In the rows, zero is written as 128.
R: rows in 4 groups, each row roughly a mix of its group's directions (some rows in no group):
R (144 x 11):
[[ 97 105  99 140 152 117  86 108 136 148 114]
 [150 147 162 123 124 129 174 158 120 103 143]
 [ 97 131 162 107 129 164 130 156 127 121  92]
 [123  96 122  82 139 134 107 164 136 122 102]
 [133 124 133 104  85 164 144 106 143 124  94]
 [125 142 103 137 106 128 156 166 170 104 123]
 [115 140 121 118 133  85 128 114 163 108 170]
 [140 119 156 113 122  98 115 110 102  94  88]
 [131 120 113 146 112 134 188 153 147 149 120]
 [134 128  85 100  87 114 113 122 147 141 102]
 [118 131 175 124 136  87 102  99 122 122 109]
 [122  75 144 103 121  92 127 139 149 128 110]
 [120 115 129 132 132  88 122 166 170  98 129]
 [161 134 132 149 161 119 148 118 127 130 180]
 [112  92 118 162 130 151 146 160 159 125 147]
 [ 92 137 131 110  86 111 131 164 133 142 103]
 [123 113 100 132 132 110 114  99 115 161 176]
 [116 156  96 111  95 101 147 104 123 135 158]
 [123 138 113  77  88 155 115 112 141 137 124]
 [112 125 116 104 152 168 106 128 122 168 154]
 [ 98 128 151  93 119 142 121 127 166  89 118]
 [163 126 102 104  90 164 138 144 120 115 116]
 [134  99  88 125 112 152 151 139 148 150 161]
 [141 124 129 143 115 126 128 100 126  62 146]
 [110 130  99 119 126 178 123 127 107 101  95]
 [125  75 139 122 128 113 126 144 168 103 111]
 [156 106 173 127 120 138  90 125 100 115 121]
 [114 172 108 145 109 129 156 142 164 107 120]
 [ 87 125 136 155 134 147 160 172 134 117 122]
 [123 167 136 133 102 129 154 133  98 173 126]
 [129 117 132 170 120 122 173 148 140  98 149]
 [132 174 118 123  83 126 162 142 123 141 114]
 [144 112 143 120 104  92 108  96 106 111  94]
 [144 147 108 132 131  99 111 110 126 119 186]
 [104 133  99 161 147 124 121 152 104 167 146]
 [149 143 121 101  82  86 129 110 130 144 138]
 [148 151 160 141 127 105 134 132 129  73 114]
 [118  97  87 136 136 158 115  88 114 115 138]
 [102 102 112  92 128  93 142 146 150 104 112]
 [127 118 131 121  95 119 126 185 159 109 118]
 [120 160 137 108 108 178 102 126 101 134 136]
 [129 160 147  98 161 124  91 113 132 157 118]
 [ 99 117 132 158 154 150 135  82 135 128 155]
 [ 90 133 117 122  99 114 144  92 167 113 122]
 [141 132 142 108 113 125  91 109 128 103  77]
 [137 121 152 138 166 153  99 111  99 154 107]
 [127 115 125 133 147 128 130 170  71 114 115]
 [129 162 140 148 135 144 149 130  98  85 101]
 [146 117 131 111 140 134 182 119 163 137 155]
 [117 127 121 128 102 158 149 131  97 156  83]
 [112 137 121 153 149  99 151 157  84 147 131]
 [125 121 107 130 110 107 174 128 124 169  99]
 [142  93 118  91 113 159 108 133 138 123  91]
 [137 141 139 150 129  86 180 117 144 128 145]
 [120  93 129 139  89 108 105 167 133 125 152]
 [120 109  98 178 127  98 145 118 110 149 137]
 [160 112 123 100 116 158 125 146 163 160 111]
 [109 110 122 126 153  82 138 116 170 109 118]
 [115 165 143 113 116 149 103 106 126 129  80]
 [142 129 110 117  88 124 153 121 157  80 128]
 [129 123 140 119 151 158 101  91 122 151  87]
 [114 149 147 153 116 121  98 176 103 112 132]
 [ 84 126 154 155 146 126 132 173 135 143 125]
 [ 92 118 162 150 119 111 113 133 149 162 102]
 [128 121 142 142 168 178 134 147 135 110 102]
 [147 128 180 149 147 164 124 137 130 104 118]
 [100 153 124 143 145 101 108 122 126 106 176]
 [130 130  94 127 140 164 174 100 116 123 111]
 [126 136 138 105  94 150 143  77 128 155 121]
 [119  78 131 115 161 107 127 139 129 165 115]
 [102  97  92 116 124 141  97 153 128 158 141]
 [153  96 124 119 145  85 131 158 151 110 111]
 [131 140 144 112 115 137 152 125 144 190 109]
 [159 149 145 139 121 108 151  77 121 120 108]
 [152 138 158 137 138 108 146 156 155 165 153]
 [ 89 115 119 155 158 116 103 147 102 101 126]
 [132 162 121  94 149 112 116 122  83 149 145]
 [132 140 148 145 181 129 119 161 114 102 145]
 [119 158 157 127 105  92 133 145 144 128  87]
 [152 118 127  89 138 133 183 128 108 141 133]
 [105 117 129 150 140 136 119 165 126  72 121]
 [128 130 124  82 137 124 113 152 153 176 130]
 [112 149 168 152 146 136 166 128 134 159 112]
 [158 137 105 121 112 139 171 134 128  86 149]
 [123  93 102 120 109 107  97 121 131 173 142]
 [106 144 100 129 143 111  85 128 112 130 171]
 [143 120 165  87 123  97 106 155 122 144 141]
 [130 141  81  95  95 149 143 112 130 112 142]
 [131 133  92 121 147 163 175 108 125 147 130]
 [122 162 173 153 137  90 152 130 124 132 132]
 [111 110 116 131  99 162 134 117 113 133  75]
 [117 130 131 108 175 149 150 148 162 140 153]
 [149 134 116 145  94 113 119  71 128 144 116]
 [150 183 121 125  93 138 134 113 110 106 129]
 [122  74 130 100 146 100 133 146 146 141 145]
 [150 140 140 117 114 110 127 101  81 117  90]
 [139 144 148 123 164 136  86 152 120 128 166]
 [112 126 124 122 134 176 159 128 133 171 107]
 [111 115 141 136 158 168 129 168 144 153 112]
 [ 86 102 136 143 140 108 139 136 178 123 126]
 [121  89 158 118 154 125  81 127 110 142 129]
 [133 145 143  99 102 111 171 117 153  98 142]
 [108 155 115 135  88 150 134 129 155  91 148]
 [152 139 135 140  85 123 134 125 158 153 168]
 [112 125  89 110 136 113 156  83 152 115 134]
 [162 155 152 123 119 122 174 119  98 114 120]
 [159 142 148 110 112 116 132 101 165 158 153]
 [131 108  98 137 160 100 108 158 100 154 133]
 [116 140 140 109 149 109  73 132 104 147 108]
 [138 158 151 114 114  84 111  93 111 134 113]
 [118 147 145 146 180 128  90 115 110 144 124]
 [105 119 149 144 123  85 100 161 143 150 143]
 [153  88  93 115 121 144 105 136 107 139  98]
 [152 131 108 127 149 110 127 142 114 114 188]
 [139 141  90  96  98 132 161 148 117 113 149]
 [105 114 125 124 148 167 100 144 120 103  88]
 [120 107 119 162 165 123 112 155 102 156 108]
 [106 130  99 147 148 125  90 142  84 143 139]
 [126 117  91 160 132 130 170 123 129 159 154]
 [132 176 100 109 115 127 104 129 109 109 160]
 [114 135 149 125 120 135 119  83 123 149  77]
 [109 148 107 113 128  96 152 132 110 176 144]
 [151 132  96 112 123 114 112 118 140 183 149]
 [111 158  93 159 150 163 147 124 110 139 125]
 [102 105 132 126 158  97  77 131 138 139 120]
 [171 141 102 111 107 104 138 147 134  89 127]
 [144 161 159 128 132 135 146 115 114  83  98]
 [115 100 128 148 164 130 104 161  98 108 109]
 [122 136  89 166 103 129 119 123  95 160 132]
 [155 139 142  99  82 127 127 144 108 133  92]
 [117 144 164 133 146 109  99  93 112 147  98]
 [159 151 130 141 123 120 105 175 163 113 125]
 [124 150 126 153 163  99 117 144 109 149 168]
 [ 92 129 106 145 163 145 113 158 143 148 153]
 [146  87 140 145 158 148 131 149 109 166 122]
 [145  93 123 127 125 110 152 183 134 150 125]
 [116 148 143 131 133 172  82 145 107 145 119]
 [155 176 129 116 122 154 141  92 132 153 129]
 [120 129 156 165 145  99 162 121 150  96 133]
 [155 129 102 122  88 138 162 153 146 102 124]
 [138 172 115 119  83 152 140 135 135 109 106]
 [ 90 142 100 130 153  99 155 126 156 151 127]
 [ 95 171  98 128 125 125 113 149 151 111 154]
 [104 137  97 119 151 155 134 101  81 122 132]]

the three rows of each list that fit no group, in list order (the others fit one group, some only roughly):
  * k_104: [151 166 160 117 144 115 144  99 116 162 123]
  * k_131: [169 144 102 102 114 152 104 136 114  97 120]
  * k_471: [ 99 139 131 164 133  99 117 106  98 134  91]
  * k_87: [125 120 149 133 143 159 185 128 148 151 140]
  * k_462: [111  85 147 180 144 125 124 139 109 124 125]
  * k_422: [124 116 134 148 117 169 174 122 157 134 104]
  * k_496: [158 129 132 130 164 158 138  90 127 163 138]
  * k_341: [139 116 126 128 119 118 161 115 174 164  98]
  * k_504: [116 143  97 132 128 145 104 129 134 185 151]
  * k_77: [ 96 109 121 130 106 137 125 174 137  89 112]
  * k_599: [142 117  94 108 132 138  98 151  82 149 127]
 : k_471; k_87; k_462
  * k_290: [ 99  95 127  85 162 123 111 118 135 103 130]
  * k_34: [139 108 103 120 106 170 125 176 124 130 138]
  * k_995: [124 110 132 120  91 130  86 139 108  89 107]
  * k_216: [168 121 152 137 165 126  95 117  98 125 114]
  * k_719: [159 131 169 141 117 143 153 107 159 101 131]
  * k_754: [ 90 111 101 130 115 162 156 157 134 151 130]
  * k_734: [152 105 129 125 120 121  77 132 145  88 111]
  * k_437: [131 166 164 121 148  99 124 104 140 142 161]
  * k_394: [100 116  94  94 136 155 146 153 127 106 151]
  * k_82: [164 108 130 127 164 127  90 138 154 129 156]
  * k_340: [129 130 143 123 134  75 113  96 121 101 158]
  * k_429: [107  99  84 163 122 129 122 113 153 150 143]
 : k_290; k_437; k_394
  * k_140: [127 152 138 170 120 106 104  95 113 111  99]
  * k_163: [135 111 134 151 119 121 109  94 137  76 102]
  * k_654: [124 128 159 135 161 137 108 141 174 161 123]
  * k_397: [156  82 125 139 100 107 129 138 148 163 133]
  * k_113: [156 135 138 146 157 118 109 113 118  73 138]
  * k_86: [160 155 141 113 142  90 112 153 118 111 158]
  * k_844: [136 109 162 117 179 155 128 129 144 132 102]
  * k_762: [127  90 153 125 156 163 156 141 141 150 112]
  * k_531: [136 106 160 169 138 143 154 130 127 128  86]
  * k_158: [167 124 135 129  95 158 148 145  97 150 113]
  * k_749: [164  89 100 129 147 115 142 158 134 117 152]
  * k_24: [ 98 102 165 119 141  86 120 105 142 136 119]
 : k_397; k_844; k_762
